[[149 119 120 115 115]
 [120 140 142 141 145]
 [121 151 133 154 149]
 [127 122 128 134 130]
 [147 108 120 113 110]]
:
[[119 120 115 115 149]
 [140 142 141 145 120]
 [151 133 154 149 121]
 [122 128 134 130 127]
 [108 120 113 110 147]]

[[121 146 107 132 108 124 133 116 132 123 120 145 112 133]
 [133 123 105 136 145 120 106 115 116 142 138 121 118 122]
 [105 146 131 134 128 125 136 121 118 135 121 114 132 141]
 [143 133 126 148 145 115 133 120 129 149 117 123 109 123]
 [113 132 150 126 150 152 147 109 122 137 146 129 150 121]]
:
[[146 107 132 108 124 133 116 132 123 120 145 112 133 121]
 [123 105 136 145 120 106 115 116 142 138 121 118 122 133]
 [146 131 134 128 125 136 121 118 135 121 114 132 141 105]
 [133 126 148 145 115 133 120 129 149 117 123 109 123 143]
 [132 150 126 150 152 147 109 122 137 146 129 150 121 113]]

[[113 124 123 135]
 [107 126 125 134]
 [111 116 127 134]]
:
[[124 123 135 113]
 [126 125 134 107]
 [116 127 134 111]]

[[125 115 124]
 [128 144 140]
 [107 118 112]]
:
[[115 124 125]
 [144 140 128]
 [118 112 107]]

[[142 147 118 144 111 147 127 152 109 154 150 143]
 [121 119 102 122 113 152 121 108 120 148 117 129]
 [140 103 135 110 108 118 132 110 103 104 118 147]]
:
[[147 118 144 111 147 127 152 109 154 150 143 142]
 [119 102 122 113 152 121 108 120 148 117 129 121]
 [103 135 110 108 118 132 110 103 104 118 147 140]]

[[128 128]
 [114 124]
 [131 138]
 [131 137]
 [122 125]
 [128 150]
 [126 126]
 [116 124]
 [130 132]]
:
[[128 128]
 [124 114]
 [138 131]
 [137 131]
 [125 122]
 [150 128]
 [126 126]
 [124 116]
 [132 130]]

[[129 123 129 127 107 120 129 130 127 134]
 [134 127 131 131 146 132 128 126 125 124]
 [127 130 123 123 102 134 129 126 125 120]
 [131 130 133 124 111 132 129 125 130 128]]
:
[[123 129 127 107 120 129 130 127 134 129]
 [127 131 131 146 132 128 126 125 124 134]
 [130 123 123 102 134 129 126 125 120 127]
 [130 133 124 111 132 129 125 130 128 131]]

[[129 118 142 129 131 136 136 131 117 117 130 138 133]
 [124 115 142 129 131 136 133 131 139 117 134 138 133]
 [118 118 142 129 138 136 130 131 139 117 130 138 133]
 [118 117 144 129 131 136 130 131 139 123 130 138 133]
 [118 141 140 129 131 136 130 131 139 117 135 138 133]
 [118 118 142 144 131 136 130 131 135 128 130 138 133]
 [118 127 142 129 131 136 130 126 139 102 130 137 133]]
:
[[118 142 129 131 136 136 131 117 117 130 138 133 129]
 [115 142 129 131 136 133 131 139 117 134 138 133 124]
 [118 142 129 138 136 130 131 139 117 130 138 133 118]
 [117 144 129 131 136 130 131 139 123 130 138 133 118]
 [141 140 129 131 136 130 131 139 117 135 138 133 118]
 [118 142 144 131 136 130 131 135 128 130 138 133 118]
 [127 142 129 131 136 130 126 139 102 130 137 133 118]]

[[136 132 134 129 142 134 148 123 134]
 [128 117 117 134 116 146 128 115 112]
 [128 124 121 114 137 126 146 129 135]
 [143 135 142 133 151 139 151 127 141]
 [136 124 130 127 130 134 139 135 146]
 [128 135 128 131 136 131 118 110 109]]
:
[[132 134 129 142 134 148 123 134 136]
 [117 117 134 116 146 128 115 112 128]
 [124 121 114 137 126 146 129 135 128]
 [135 142 133 151 139 151 127 141 143]
 [124 130 127 130 134 139 135 146 136]
 [135 128 131 136 131 118 110 109 128]]
